(in the rows, 100 means zero)
One turn moves each row of this set onto another row. After a few examples, where does it send each row asked below?
Zatid: 81, 80, 112, 71, 90, 116, 102, 88, 105, 85, 105, 101, 93, 115, 112, 91, 122, 128, 83, 118, 92, 99, 97
Fek: 99, 97, 145, 103, 91, 90, 113, 115, 114, 93, 105, 117, 98, 83, 114, 113, 106, 86, 86, 92, 103, 127, 82
bara: 96, 87, 94, 93, 78, 86, 96, 83, 84, 127, 143, 113, 77, 104, 78, 119, 107, 109, 119, 95, 109, 102, 100
dasa: 79, 85, 86, 93, 105, 117, 125, 76, 121, 96, 100, 111, 69, 87, 104, 84, 112, 89, 129, 113, 105, 113, 78
Bom: 90, 99, 128, 102, 87, 128, 112, 99, 134, 86, 98, 126, 85, 98, 111, 114, 118, 89, 110, 106, 124, 120, 126
nam: 111, 91, 79, 78, 77, 98, 98, 118, 98, 95, 114, 62, 112, 107, 108, 98, 114, 101, 125, 118, 96, 114, 86
namor: 108, 111, 81, 67, 85, 80, 77, 84, 106, 98, 99, 130, 111, 83, 121, 102, 111, 91, 88, 94, 102, 122, 105
nuduv: 101, 110, 88, 103, 108, 111, 109, 123, 82, 88, 95, 110, 98, 101, 121, 92, 140, 145, 114, 116, 105, 133, 107
kagol: 105, 96, 90, 88, 85, 75, 113, 97, 94, 93, 70, 147, 82, 102, 124, 109, 101, 114, 100, 103, 88, 129, 86
galid: 76, 93, 98, 88, 87, 125, 107, 109, 93, 90, 73, 88, 76, 102, 104, 107, 114, 116, 77, 91, 84, 116, 95
meso: 87, 101, 92, 95, 95, 139, 98, 107, 95, 89, 75, 94, 87, 108, 108, 106, 112, 115, 68, 90, 87, 115, 87
fazif: 77, 98, 113, 65, 99, 111, 113, 90, 120, 109, 120, 86, 67, 84, 109, 103, 103, 98, 82, 92, 98, 114, 111
Nimu: 91, 85, 80, 117, 105, 104, 121, 73, 116, 104, 103, 106, 84, 92, 107, 76, 133, 109, 117, 117, 109, 109, 72
Peb: 107, 107, 78, 107, 113, 107, 109, 124, 62, 91, 111, 129, 82, 111, 111, 117, 109, 77, 109, 111, 106, 135, 104
mem: 92, 101, 119, 75, 119, 86, 104, 118, 88, 83, 106, 98, 91, 104, 106, 106, 93, 119, 122, 104, 101, 99, 65
teli: 94, 85, 124, 104, 116, 79, 130, 103, 70, 94, 99, 101, 90, 79, 124, 105, 112, 90, 134, 95, 104, 106, 86
damed: 116, 126, 100, 109, 115, 117, 96, 107, 93, 116, 107, 110, 76, 90, 114, 92, 127, 116, 150, 89, 79, 136, 105
feg: 112, 98, 96, 117, 108, 105, 87, 93, 111, 104, 121, 86, 87, 98, 91, 89, 120, 112, 66, 93, 95, 100, 109
mose: 88, 111, 85, 89, 114, 106, 110, 104, 110, 123, 103, 100, 81, 107, 121, 130, 140, 124, 144, 100, 121, 127, 115
Gopib: 87, 99, 84, 81, 99, 58, 85, 101, 106, 81, 94, 134, 90, 85, 102, 107, 110, 101, 97, 93, 92, 107, 120
Pavu: 68, 109, 78, 90, 106, 91, 103, 87, 117, 100, 104, 100, 86, 59, 112, 95, 133, 97, 98, 103, 124, 116, 105
Mur: 89, 80, 109, 81, 87, 122, 98, 96, 105, 75, 111, 104, 88, 115, 106, 81, 119, 115, 82, 112, 76, 100, 104
mida: 110, 98, 105, 92, 99, 56, 96, 108, 105, 110, 108, 91, 86, 110, 106, 114, 117, 118, 145, 102, 81, 106, 103
Bube: 112, 93, 94, 96, 114, 105, 101, 82, 73, 104, 118, 119, 96, 116, 102, 110, 108, 94, 120, 135, 137, 95, 96
gepas: 114, 82, 84, 109, 99, 107, 110, 100, 87, 97, 111, 87, 116, 109, 127, 112, 119, 64, 132, 102, 115, 108, 94
netip: 95, 90, 100, 91, 88, 85, 123, 103, 61, 97, 128, 103, 74, 84, 106, 89, 114, 82, 128, 139, 97, 120, 105
Pepu: 115, 119, 123, 75, 93, 87, 136, 104, 92, 120, 104, 100, 82, 95, 128, 127, 87, 116, 111, 95, 114, 122, 100
bimag: 107, 96, 131, 126, 78, 109, 106, 97, 118, 102, 96, 114, 98, 78, 111, 91, 140, 110, 97, 109, 110, 126, 118
toki: 90, 105, 94, 92, 88, 85, 104, 101, 86, 109, 164, 120, 76, 104, 104, 111, 113, 101, 102, 98, 109, 124, 88
muto: 91, 117, 80, 105, 110, 108, 82, 76, 108, 89, 101, 112, 83, 64, 95, 84, 110, 88, 114, 92, 106, 107, 103
vevi: 115, 92, 101, 116, 103, 91, 120, 96, 71, 98, 91, 114, 115, 102, 143, 109, 137, 115, 122, 112, 120, 115, 117
Befar: 109, 111, 123, 81, 102, 106, 95, 87, 95, 113, 98, 114, 80, 89, 114, 102, 111, 135, 63, 88, 97, 120, 110
seriv: 98, 101, 94, 67, 96, 141, 100, 109, 91, 92, 80, 113, 83, 103, 109, 107, 106, 116, 146, 101, 104, 123, 119
murom: 111, 77, 115, 108, 70, 95, 97, 107, 129, 102, 93, 98, 111, 99, 99, 125, 113, 84, 95, 94, 108, 110, 105
Lenu: 108, 84, 90, 86, 90, 91, 113, 98, 53, 127, 80, 108, 90, 82, 103, 124, 113, 103, 117, 113, 117, 124, 107
guri: 131, 110, 111, 111, 120, 113, 127, 96, 95, 120, 134, 114, 102, 96, 108, 93, 115, 127, 117, 96, 114, 111, 104
pata: 101, 89, 98, 84, 97, 109, 147, 111, 117, 113, 131, 97, 78, 96, 102, 110, 106, 101, 136, 102, 99, 117, 135
lat: 110, 96, 107, 94, 96, 113, 116, 102, 78, 78, 95, 125, 88, 101, 134, 108, 105, 78, 146, 100, 96, 123, 125
Vugi: 114, 89, 66, 92, 74, 84, 105, 97, 106, 94, 71, 133, 91, 115, 122, 114, 106, 100, 104, 106, 85, 129, 99
zil: 137, 116, 85, 122, 89, 90, 119, 122, 100, 98, 117, 92, 90, 119, 108, 119, 99, 100, 116, 95, 89, 115, 121
Vira: 119, 119, 107, 70, 105, 87, 92, 106, 109, 110, 128, 105, 100, 120, 136, 116, 108, 99, 131, 107, 100, 123, 76
zak: 98, 124, 90, 108, 64, 103, 99, 95, 68, 121, 125, 114, 60, 88, 98, 113, 115, 115, 111, 95, 102, 138, 113
Tozuk: 87, 122, 84, 106, 88, 103, 100, 95, 82, 111, 120, 128, 61, 114, 98, 138, 108, 117, 108, 96, 126, 120, 115
Fugu: 99, 94, 88, 88, 87, 104, 96, 106, 121, 94, 109, 97, 72, 112, 105, 111, 112, 103, 78, 89, 85, 116, 149

mida -> mose
meso -> Mur
And these:
nuduv -> nam
Bom -> Fek
gepas -> lat
namor -> muto
Lenu -> Bube
dasa -> kagol
zak -> bara
guri -> zil
Fugu -> fazif

